(in the rows, 128 means zero)
The rows of D fall into several groups, which share some directions, and each row is roughly a mix of its group's hidden directions.
D (144 x 10):
[[132 124 122 134 151 102 143 121 105  61]
 [140 138 107 147 120 149 141 152 128  62]
 [101  98 145 106 153  82 146 102 109 138]
 [ 72 119 149 139 125 142 154 120 133  85]
 [ 80  91 133 148 161 131 151 113 155 125]
 [ 68 148 118  99 145 123 144 144 104 113]
 [163 141 100 106 104 145 121 129  89  89]
 [133 123 115  75 173 118 106 108 137 150]
 [131 107 143 156 129 105 172 132 147  81]
 [ 88 102 143 152 149 141 143 112 178 128]
 [182 130 116 122 114 144 124 111  83 100]
 [ 93 141 142 102 108 145 101 123 145 180]
 [152 102 145 112 179  98 118 109  99 129]
 [ 80 120 123 103 117 164 125 136 149 169]
 [ 99 140 121 136  87 130 136 109 123  70]
 [134 142 122  86 150 116 111 144 110 183]
 [155 142 123 165 163 143 109  80 133 121]
 [110 117 130  71 161 158 127 120 116 155]
 [164 121 119 158 127 110 149 131 118  70]
 [170 137 140 147  98 151 108 151 164 104]
 [166 167 135  95 139 130  91 133  96 133]
 [ 96 164 132 154  95 139 125 142 157 165]
 [123 124  92 154 151 165 107 146 157  95]
 [128 146 129  94  78 127 144 132  80 136]
 [175 132 126 143 101  77 131 130 130 100]
 [124 128 137 140  73 152 129 157 172 131]
 [100 115 145 112 149 145 133 119 128 193]
 [121 148 116  79 132 155 119 144  95 166]
 [ 73 147 100 166 114 120 112 138 132 108]
 [109 123 136 106 188 146 137 113 102 101]
 [121 123  79 138 173  94 119 112 135 106]
 [132 131 106 160  76 169 127 133 155 126]
 [140 145  99 126  62 133 132 118 141 155]
 [ 59 127 124 112 117 100 149 122 115 132]
 [ 74 104 127 122 138 101 153 126 115 166]
 [ 77 119 131 115 121 104 158 149 145  89]
 [163 136 136  91 111 106  96 128 115  84]
 [121 142  96 153 101 132 119 147 167  83]
 [ 66 124 154 128 152 151 114 100 132 131]
 [125 119 114 101 142  66 140 128  95 111]
 [160 116 127 141 127  88 137 138 135  69]
 [141 170 101 125 131 180 110 149 116 146]
 [136 103 117  67 159 160 130 121 122 135]
 [106 101 143  96 151 139 184 114 122 120]
 [160 117  78 162 154 105 131 120 141 110]
 [131 104 109 155 108 103 163 149 152  87]
 [126 134 143 112 154 141 100  88 110 178]
 [155  84 136 115 154  83 156 131 124 116]
 [195 128 151 122 110 105 117 147 141 133]
 [ 94 113 160 125 125 107 164 127 128 178]
 [ 84  99 148 151 128 148 161 115 163 125]
 [143 146 150 137 124 108 105 107 122 192]
 [163 121  84 110 106 149 132 157 146  97]
 [189 152 113 111 119 113 105 139 104 142]
 [126 151 119 102 126 144  86 118 109 180]
 [184 130 112 135 163 110 101 144 105 118]
 [174 128 115 160 111 104 134 138 143  82]
 [101 140 131 129  83 167  96 160 125 141]
 [145 149 168  95 109 144 100 147 110 160]
 [176 119 146 172 121 113 151 146 153 143]
 [157 128 107 150  89 114 136 144 138  76]
 [110 118 157 164 132  90 164 131 164 133]
 [122 144 132 165  79 155 130 157 144 154]
 [128  90 141 112 143  74 159 117 122 150]
 [146 123 135 132  75 155 145 135 134 176]
 [ 95  98 155 131 186 124 134 115 147 128]
 [101 123 140  88 157 126 110 104 131 176]
 [165 134 132 152  66 148 139 128 133 116]
 [141 127 146 127 133  90 112 117 147  66]
 [193 129 126 117 125 131 102 154 154 113]
 [ 81 117 169 130 139 142 129 131 166 156]
 [156 105 108 138 103  82 140 123 136  85]
 [149 149 108 128 109 141 113 142 143  64]
 [118  95 100 136 164 144 151 127 120  79]
 [166 121 115 159 104 122 124 152 128  75]
 [106  99 100 107 120 173 132 128 167 108]
 [124 171 134 141 124 104  92  94 102  99]
 [140 133  89 160 113 110 139 117 115  74]
 [ 96 144 105 126  74 153 128 141 146 156]
 [128 143 131  81 153 117 123 132  91 173]
 [134 185 133 128  94 130  85 118 113 128]
 [144  89 152 157 145 117 154 137 158  91]
 [100 103 128  91 169 103 155 129 102 139]
 [148 126 149 123  83 147 111 120 152 177]
 [124 133  98  70 122 158 117 150 114 104]
 [ 96  93 144  88 117 152 123  95 145 147]
 [ 96 158 141 110 131 179 102 134 139 155]
 [172 110 164 132 121  99 165 143 150 133]
 [195 127 148 133 109 102 128 147 144 122]
 [121 131  91  93 141 103 152 131  95 166]
 [153 146 125 178  86 129 126 146 144 101]
 [106 157 146 124 115  77  84 122 143 131]
 [100 104 110  66 149 135 124 112 133 112]
 [150 147 119 176 118 137 131 162 140 172]
 [ 93 123 131 122 136 175 131 130 140 181]
 [193 145 130 107 111 113 124 126 102 149]
 [132 112 130 121 174  96 154 117  87 103]
 [ 69 122 132 121 125 132 130 100 171 146]
 [ 73 106 124 153 145 138 156 121 157 109]
 [130 124 144  77 154 139 108 113  94 162]
 [ 93 131  92 179 106 141 143 140 107 118]
 [181 151 110 140  96 138  98 154 116 125]
 [153 135  95 116 135 120 130 145 123  63]
 [103 135 107 110 161  99 155 125  91  94]
 [137 127 136 172 101 107 129 133 145 183]
 [173 133 106 113 123  97 139 155 109  87]
 [148  91 118 138 100 103 166 144 110 163]
 [ 72 104 137 118 123 141 172 125 124 152]
 [123 176 113 100  83 122 127 131 102 105]
 [ 95 124 137 124 133 151 125 101 124 192]
 [164 156 139  99 133 125  99 132 116 178]
 [ 79 135 146 155 122  80 138 109 139 116]
 [115 141 105 153 116 120 176 131 131  77]
 [141 103 127 156 148 130 141 134 158  68]
 [ 94 107 153 155 144 146 134 111 162 167]
 [167 140 130 108 130 142  80 114 111 167]
 [102 132 109 114 146 109 180 132  93 103]
 [ 80 143 100 104 139 162 128 112 103 150]
 [154 134 126 135  98 161 132 168 165 158]
 [122 118 139  82 157  99 126 109  88 153]
 [153 108 123 116 154  72 138 106 108 105]
 [149  98 142 127 115 134  88 110 138 181]
 [178 136 123 101 117 139  86 157 136 146]
 [176 100 154 147 111 118 120 126 160  96]
 [100  95 157 137 165 137 121 112 168 150]
 [198 109 142 140 126 123 123 139 140 102]
 [121 102 143 126 186 100 139  97 113 143]
 [115 151 106  72 152 120 106 135 119  97]
 [109 153 149 116 130 164 104 130 135 184]
 [ 63 131 109 161 145 131 129 120 142 107]
 [ 73 125 131 136 119 165 132 118 143 169]
 [ 93 154  91  93 128 142 100 134 127  94]
 [139 162  94 149 117 135 136 185 122 116]
 [ 94 146 107 131  78 158 115 147 147 148]
 [ 76 114 143 154 131 118 148 126 125 175]
 [182 118 129 154  97 133 100 110 154 140]
 [171 158 125 118  73 136 114 141 112 137]
 [112 174 117  88 113 112 125 159 101 148]
 [ 85 133 141 125 154 166 120 112 131 175]
 [ 90 127 125 174  87 134 139 144 155 143]
 [167 171 162 104 106 140 117 153 122 140]
 [114 102 136 175 113 134 144 121 156 174]
 [130  96 155 156 114  96 169 152 142 109]
 [ 98 131 123 109 116 109 146 113 103  67]]
Each list below has four rows that fit no group; the rest each fit one group, if only roughly. Name those rows in the order they come.
  * j202: [ 95 117 150  89 170 120 137 123 118 165]
  * j627: [176 134 109 117 132 119 133 139  85  86]
  * j9: [193 121 128 154 137 108 148 138 102 136]
  * j732: [ 85 133 119 140 154 147 146 105 112  80]
  * j434: [190 138 108 136 128 155 124 164 136 121]
  * j954: [106  97 145 137 150 144 162 139 153 174]
  * j903: [123 156 117  92 106 125  94 109  80 136]
  * j462: [115 122 100 148  92 151 155 139 163  92]
  * j189: [152 139 124  61 120 133 113 136 102 108]
  * j77: [158 122 158 141  93 111 101 122 147 172]
  * j173: [192 140 152 111 107 113 119 125 102 131]
 => j627, j732, j462, j77
  * j463: [189 113 137 142 151 113  97 111 140 145]
  * j374: [129 133 107 108 149 180 102 127 118 171]
  * j829: [105 139  92 109 162 106 121 102  89 106]
  * j879: [137 121 108 137 162  76 121 138 144  86]
  * j459: [154 127  93 164 102 135 137 142 146  82]
  * j566: [156 116 119  91 165 134 138 136  98 170]
  * j402: [124 126  87 128 186 110 151 151 115 133]
  * j873: [124  97 155 119 171  97 160 117 133 100]
  * j885: [121  95 137  75 171 119 143 137 123 110]
  * j890: [164 136 125 163  92 108 121 122 139  83]
 => j829, j879, j873, j885
  * j602: [185 135 149 136 114  93 145 141 117 100]
  * j521: [156 143 111 126 124 111 115 121 131  59]
  * j170: [ 83 116 134 169 110 116 167 120 148 113]
  * j641: [141 162 115 143 119 172  80 147 140 132]
  * j179: [116 112 179 124 139 141 148 113 161 167]
  * j453: [ 73 118 150 137 140 107 126 104 163 152]
  * j101: [107 110 129  87 158 135 152 125  88  96]
  * j536: [124 113 114 164 109 170 149 141 169 151]
  * j219: [100 103 152 175 144 110 163 125 154 122]
  * j556: [122 112 161  94 158 116 149 114 129 176]
  * j415: [178 130 141 107 126 128 106 141 111 178]
  * j810: [141 120 123 166 128 133 129 121 118  59]
 => j602, j170, j641, j453
  * j393: [110 111 170 120 126 131 114  89 134 177]
  * j366: [112 171 121 110 107 177 131 146 122  97]
  * j812: [180 119 136 131 121 111 134 131 127  70]
  * j470: [ 70 121 113 147 146 136 136 105 122  88]
  * j861: [116  93 135 112 180 104 149 111 117 155]
  * j988: [ 87 101 137 123 175 114 165 115 121 116]
  * j657: [145 112 121 155 102  87 132 134 159  84]
  * j658: [114  99 125 150 165  80 148 125 158 120]
  * j936: [180 112 127 146 163 111 112 119 112  93]
  * j160: [106 160 104  89 107 158 115 164 124 137]
  * j122: [188 125 114 117 121  92 108 153 127 112]
 => j366, j657, j658, j122
  * j638: [ 91 152 128 102 165 152 105 112  93 124]
  * j751: [118 132 130 120  97 159 145 163 123 182]
  * j70: [ 75 112 143 118 151 104 151 119  94 149]
  * j400: [136 174 106 113 115 151  78 138 111 134]
  * j986: [ 96 142 118  88 109 155 105 123 122 173]
  * j472: [145 130 143 141 100 126 149 154 126  64]
  * j682: [128 137 118 109 177 132 114 127  69 134]
  * j435: [105 143 118  69 162 155 115 130 116 127]
  * j860: [136 161 121 149  72 151 105 139 148 112]
  * j405: [ 61 137 128 107 138 150 124 114 104 145]
  * j634: [150 120  94 113 147  88 152 127  86 109]
  * j801: [162 122 132 164  89 162 147 153 143 141]
 => j400, j986, j472, j682
